In the data rows, 128 means zero.
Some points, one per row:
[123 115 112 117 144 126 143 143  97 127 132 118 152 116 147 121]
[136 119 130 141 147 118 132 148  56 134 135 127 134 108 111 131]
[127 132 125 125 135 143 114 116 147  96 148 118 109 149 106 133]
[127 119 143 138 109 127 108 109 117 144 125 123 126 100 115 149]
[121  92 113 173 186 144  87  97  24 165 162 148 156  69  73 147]
[139 146 158 107 101 120 128 136 166 126 114 137 120 148 130 127]
[116 136 107 125 109 108 150 130 165  95 140 119 140 141 126 131]
[129 135 135 115 103 152 130 143 163 109 131 121 124 151 134 120]
[145 175 158  52  88  95 163 207 229  97 120 116 111 216 140  90]
[115 182 153 104  74 101 137 165 234 108 129 114 120 183 152 128]
[130 122 131 133 159 140 134 123  84 154 122 131 130 116 157 157]
[118 138 115 138 132 136 140 132 135 128 124 116 133 143 159 127]
[131 119 140 134 129 119 121 124 133 128 133 129 134 116 110 117]
[122  99 106 160 180 160 123 114  38 170 139 148 149  85 140 147]
[119 121 119 179 189 119  96  87  28 143 134 127 123  41 106 173]
[115  99  99 187 183 174  88  90  11 157 144 135 146  68 133 161]
[146 163 142 114  84 104 144 130 175 100 119 133 118 158 112 100]
[149 146 126  91 108 122 167 163 182  96  97 128 100 168 166  98]
[120 112 112 145 175 134 108  93  73 140 150 153 132  98  94 147]
[123 138 117  86 130 106 144 135 169 118 134 124 160 157 114  97]
[110 121 122 128 146 122 125 127 121 159 128 130 151 126 118 128]
[135 119 133 128 142 142 138 144 114 121 140 144 121 133 122 131]
[143 154 140  70  74  97 172 181 238  68 137 111 111 204 138  85]
[138 110 101 150 157 132 131 116  87 131 111 124 113  96 136 144]
[136 147 125 117  84 110 149 137 145 110 116 122 130 151 136  98]
[101  98  87 176 175 131 103 106  30 158 116 136 141  54 148 180]
[112 138 116 113  79 124 131 133 202 119 120 109 133 170 138 102]
[149 120 132 124 111 142 124 142 134 128 119 142 109 133 150 120]
[130 114 127 131 147 113 100 113  89 135 123 133 118 102  97 133]
[150  91  82 165 155 162 128 113  61 146 118 135 125  99 156 127]
[124 177 147 112  94 101 129 151 203 117 137 114 135 170 152 140]
[116 129 132 128 124 110 106 111 107 153 132 125 142 110  96 144]
[136 141 129 138 136 112 139 102  87 113 103 128 115 107 139 134]
[116  92 126 191 187 134  77  74  15 181 147 136 146  35  70 185]
[127 158 149 103 108 103 135 135 176 111 112 126 107 161 136 121]
[148 109 128 184 154 149 123 104  55 133 129 151 121  80 142 139]
[110 127 110 153 128 144  95  91 137 119 138 108 119 121 104 136]
[124 111 123 133 127 132 120 113 117 124 138 127 135 114 117 131]
[100 107 139 148 173 120  99  88  59 154 134 155 148  68  99 171]
[143 116 137 148 169 124 120  99  75 137 145 137 125  92  93 154]
[136 120 131 156 152 163 110  88  60 140 110 147 108 109 148 155]
[147 168 148  71  66 126 181 199 246 106 124 121 120 225 162  76]
[112 117 131 143 146 125  98 108 108 140 143 146 129  98  90 149]
[128 157 142  76  89  92 140 166 219  91 103 119  95 183 135  95]
[126 127 116 106 130 130 155 157 131 131 122 117 155 134 162 118]
[124  99 105 149 161 158 133 121  43 172 131 148 140  92 154 138]
[139 162 151  72  50 134 151 174 255  86 118 129 112 212 149  82]
[107 105 134 158 173 129  92  85  50 167 133 157 134  64  95 173]
[151 145 127  67  70 131 198 178 255  85 118 111 121 223 164  68]
[135 153 159  85  66 124 158 172 216 105  91 113 123 176 168 100]
[155 153 167  78 110 111 143 144 185  97 127 130 105 165 117 102]
[130 106 118 132 153 161 131 137  63 169 120 143 142 112 154 124]
[139 141 126 107 101 121 155 173 182 110 139 117 133 170 123  95]
[130 126 119 142 126 140 126 140 144 143 136 125 131 134 124 132]
[125 128 129 168 166 115 110  82  71 138 123 132 130  84 107 149]
[111 135 129 149 113 125 104 109 146 132 142 105 146 124 102 138]
[127 150 122  73  65  81 162 163 242 102 107  98 141 182 136  74]
[132 129 148 157 157 136 112  90  76 124 136 148 125 101 119 156]
[110 112 123 170 180 155  92  92  64 160 124 134 134  79 121 154]
[122 122 104 133 122 150 158 153 146 141 127 112 147 143 161 126]
[140 135 146  97  99 139 136 175 171 122 121 148 121 155 143 103]
[136 129 128 111 132 131 140 154 143 125 142 129 141 146 134 114]
[142 122 138 148 122 145 134 117 100 117 129 143 125 111 146 112]
[119 130 131 116  96 124 132 166 175 132 128 125 145 153 146 108]
Then 12 other points, each followed by its number:
[141 145 142 113  83 118 134 137 209 105 128 110 108 176 107 119] 0
[120 111 100 142 146 143 134 145 101 148 137 120 163 116 138 126] 1
[118 194 165 101  68 101 141 170 236 100 131 120 115 191 160 112] 2
[107  77 108 147 135 147 119 115 102 155 137 130 154  95 108 123] 3
[130 109 142 149 131 136 108  96  88 141 130 127 131  79 110 151] 4
[147 171 172  80  74 133 139 163 240  87 118 135  91 218 130 100] 5
[102 122  88 175 163 128 103  75  65 153 127 127 146  69 132 168] 6
[128 136 122  78  99 105 149 183 195 112 141 129 143 176 143  88] 7
[138 118 128 152 113 145 131 114  97 115 130 144 126 105 146 109] 8
[129 109 121 135 122 146 122 151 109 152 141 150 142 107 130 134] 9
[141 122 154 114 112 118 129 127 155 129 136 133 121 134 102 116] 10
[148 137 131 109 124 103 180 146 126 122 108 132 142 126 140 112] 11
Which two of these numbered points are nearest to each point below, ignoring the direction in which the first points spread most? Their numbers follow each, nearest first.
[157 155 147  80  64  95 199 172 220  94 107 133 115 179 144  80] > 11 8
[126 106 124 161 144 134 102  81  60 153 130 124 134  60 122 166] > 4 6
[144 168 169  77  74 118 140 158 231  98 114 142  76 212 132 109] > 5 0
[125 117 133 138 133 131 118  98 100 144 127 123 131  96 129 148] > 4 10
[119 114 125 134 171 118 110 130  56 162 147 130 149  91 101 139] > 7 1
[132 129 125 165 126 142 101 109 137 140 141 109 112 125 105 155] > 0 4
[150 146 160  78  64 130 164 174 218  78 107 137 118 192 172  73] > 8 9
[116 103  97 151 160 160 133 115  69 143 135 125 151 110 155 146] > 1 7
[118 103 105 151 179 135 102 100  63 145 145 140 151  90 103 142] > 7 1
[ 97 102  87 194 181 146  79  76  39 177 135 117 140  59 120 176] > 6 1
[136 128 146  90  72 133 148 181 195 123 126 142 114 161 138  93] > 9 10
[130 106 120 175 142 144 113  97  68 134 138 158 136  73 136 139] > 8 4
[129  87 108 188 156 151  98  80  24 152 141 155 135  60 127 150] > 8 9
[130 106 126 128 127 144 122 151 113 153 139 149 129 111 127 133] > 9 7
[106 114  97 189 160 142 102  80  70 165 121 127 139  78 128 169] > 6 0
[151 127 112 115 104 142 166 152 153 108 123 133 107 172 178  91] > 8 1
[111 102  90 182 184 172 108 111  30 172 133 116 158  73 156 168] > 1 9
[113  99  93 168 168 155 105 116  45 163 129 120 148  79 139 155] > 1 9
[108  69  87 170 160 154  96  96  63 172 147 138 158  75  91 153] > 3 9
[137 165 159  95 103 124 128 146 198 107 126 134  86 189 120 117] > 5 0
[121 137 143 160 148 144  89  92 103 136 138 148  95 122 111 164] > 5 0
[144 178 173  71  87 105 161 149 246  85 106 124  92 212 131 121] > 5 0
[138 172 137  70  72 131 191 184 253 107 111 108 131 218 188  84] > 1 9
[145 150 138 107 125 117 169 151 152 120 109 105 133 156 138 122] > 11 1
[116  81 103 143 143 150 106 105  98 141 136 132 150 101 103 136] > 3 7
[109 100  95 190 173 162  85  67  55 158 141 117 141  51 125 175] > 6 4
[142 154 171  44  89 111 180 187 201 103  86 127 122 207 155  79] > 11 7
[126 118 144  54  62 126 161 178 243 101 121 120 139 190 131  69] > 3 9
[159 146 159  54  77 105 156 178 232 100 135 136 125 211 108  64] > 10 7
[102 154 133 196 138 128  78 101 104 151 156 131 135  85 112 193] > 2 0
[109  75 106 163 158 149 103 105  65 161 149 132 159  61  87 151] > 3 9
[ 93  89  94 174 162 147  94 133  32 177 150 119 188  44 132 150] > 1 7
[116 137 132  87 122  92 141 147 169 128 127 126 145 152 120 109] > 7 10
[ 99 125 103 178 158 151 109 101  77 150 130 116 131  94 143 167] > 6 2
[114 137 115 122 135 138 121 114 142 109 122 124 125 147 147 124] > 6 4
[131 141 141  93 117  90 141 142 191 137 120 137 142 145 105 116] > 10 4
[144 117 136 102 100 115 121 138 157 114 141 124 107 143  95 109] > 10 0
[152 154 128  86  67 137 167 181 216  93 114 122  98 213 179  72] > 8 9
[113 109  97 168 154 173 109 118  59 154 137 131 146 102 148 143] > 1 9
[142 185 161  78  89 108 168 157 223  66 118 122 101 208 149  96] > 5 2
[145 194 152  82  79 107 163 159 255  77 102 129  92 222 160  92] > 5 2
[ 89 131 113 211 173 137  68  71  40 170 161 122 152  47 118 198] > 2 6
[134 148 169  41  84 117 181 178 208 101  96 136 130 192 156  97] > 11 9
[124 108 120  93 100 132 134 148 182 114 136 121 143 148 121 101] > 3 7
[116 145 161  81  91 113 145 130 188  88 110 114 114 163 143 124] > 4 10
[108 118 110 154 162 140 108 107  77 132 145 141 142 102 113 132] > 7 1
[126 134 118 180 125 136  93 103 126 140 149 120 104 113  98 158] > 0 2
[117 168 128 138 105 128 116 139 168 135 141 122 141 131 142 151] > 2 6
[131 116 141 136 131 113 116 109 102 138 134 134 130 101  88 131] > 10 4
[129  92 100 154 156 159  96 116  61 165 148 147 136  72 117 151] > 9 7
[135 134 131 166 140 130  94 101 120 132 146 122 108 108  91 155] > 0 10
[151 140 137  56  73 106 185 181 209  84 104 119 117 200 175  75] > 11 8
[120 103 128 160 153 137 110 102  65 160 140 120 144  71 122 168] > 4 9
[141 177 164  76 105  96 160 161 216  77 123 138 105 207 129  97] > 5 10
[118 129 149 126 119 148 124 123 129 142 113 127 126  99 148 155] > 4 2
[144 136 131 130 105 118 125 135 139 118 129  96 132 126 128 117] > 4 0
[146 102 126 121 105 144 134 141 119 139 138 144 121 117 129 122] > 9 8
[148 140 156  74  66 122 153 177 214 114 112 151 128 186 146  92] > 9 10
[144 135 113 118 116 138 156 136 159  99 103 113 103 153 165 103] > 8 6
[105 115 104 189 182 149 103  74  49 153 131 138 130  77 123 177] > 6 2
[158 159 160  58  98  88 183 171 214  92 111 127 111 195 137  87] > 11 10
[122 108 117 179 163 159  85  76  63 132 165 133 114  85  90 170] > 0 5
[113 135 125 169 148 126  81  96 106 139 148 144 114  93  88 165] > 0 2
[146 141 144 128 100 129 116 130 179 123 140 121 101 148 115 122] > 0 10
[124 170 158 130 120 114 129 126 188 113 120 134 101 163 135 143] > 2 5
[126 132 110 103 125 135 148 173 150 128 124 122 142 152 152 105] > 1 7
[135 124 122  83 110 116 147 155 159 129 121 133 136 152 139 102] > 7 9
[129 135 121 166 163 116 126  84  42 139 104 145 125  68 125 145] > 11 8
[120 136 120 188 178 125 107  74  63 142 131 146 115  89 121 185] > 2 6
[143 154 138  86  86 125 165 190 218 116 105 120 112 188 156  92] > 9 1
[109 109  95 178 174 157 107  79  59 145 131 137 136  86 132 155] > 6 8
[137 160 145 118 123 113 131 114 165  88 129 137 105 158 116 115] > 5 0
[134 153 159 132 139 121 132 145 120 128 119 148 137 140 139 124] > 2 11
[105 128 109 175 165 144 119  96  67 151 135 121 144  95 141 160] > 6 1
[123 114 103 140 148 131 140 128  93 134 134 121 137 110 145 127] > 1 7
[121 125 131 171 163 161 102 111  60 143 141 135 139  96 145 167] > 2 9
[105  91  87 190 162 148  81  68  48 166 138 112 142  56 120 158] > 6 3
[116 136 126 171 178 129  91  86  52 146 120 129 121  68 113 168] > 2 4
[137 132 119 118 110 144 150 145 174  97 132 128 120 155 144 107] > 8 9
[108 106 108 173 159 154  72  82  93 148 144 129 130  95 104 142] > 0 4
[128 140 142 180 202 131 106  86  27 141 137 150 122  63 106 183] > 2 5
[143 134 139 141 115 117 127 127 132 122 130 117 124 126 125 125] > 4 10
[132 100 102 156 184 147 129 109  46 158 128 126 131  90 134 145] > 1 11
[139 123 133 101  87 120 120 131 177 108 135 112 104 159 104 125] > 0 10
[127 104  86 180 190 158 114 101  29 176 113 117 132  56 140 167] > 1 6
[100  89  89 191 163 145  73  67  50 172 129 122 142  62 111 166] > 6 0
[132 162 134 127 147 119 138 130 120 118 129 113 120 140 144 141] > 2 6
[121 113 127 136 157 110  97 110  91 139 134 134 126  89  85 138] > 10 0
[135 156 154 129 116 136 140 141 151 118 131 144 112 149 149 133] > 2 5
[114 100 105 165 209 138  96  92  27 152 137 133 138  66 106 153] > 7 1
[114 123 103 149 156 126 139 103 108 147 128 130 146 103 157 142] > 6 1
[128 124 134 105 134 101 120 135 115 123 130 136 113 121 103 115] > 10 7
[136 134 124  77 106  97 177 187 179 105 112 121 136 176 170  85] > 11 7
[112  68  90 149 162 145 116 109  27 161 135 114 157  57 132 132] > 1 3
[104 121 108 157 144 150 110 107 101 143 130 114 135 106 141 143] > 6 1
[129 177 164  87  86  92 143 146 221  83 110 141 104 191 142 118] > 2 5
[140 150 147  80 103 111 142 162 215 123 125 127 124 189 126  94] > 10 7
[157 126 117  93  80 136 171 170 185 108 108 128 112 192 178  75] > 8 1
[124 119 118 180 174 121 123  73  28 145 110 138 130  55 132 159] > 11 6
[135 150 139  78  66 104 141 157 229 108 112 104 128 189 146  87] > 4 10
[144 142 144 113 119 136 153 161 134 123 133 143 126 143 155 127] > 9 11
[130 170 145 137 112 113 138 118 171 110 111 144  92 156 131 150] > 2 5
[131  96 105 183 155 148 110 101  53 140 148 127 141  68 125 148] > 8 1
[145 164 145 102 120 118 154 143 164  90 129 137 111 170 132 105] > 5 10
[114  78  97 185 176 136  72  65  31 161 162 126 125  40  69 177] > 0 10
[147 135 148  80 100 117 144 171 201 121 149 142 135 176  98  89] > 10 7
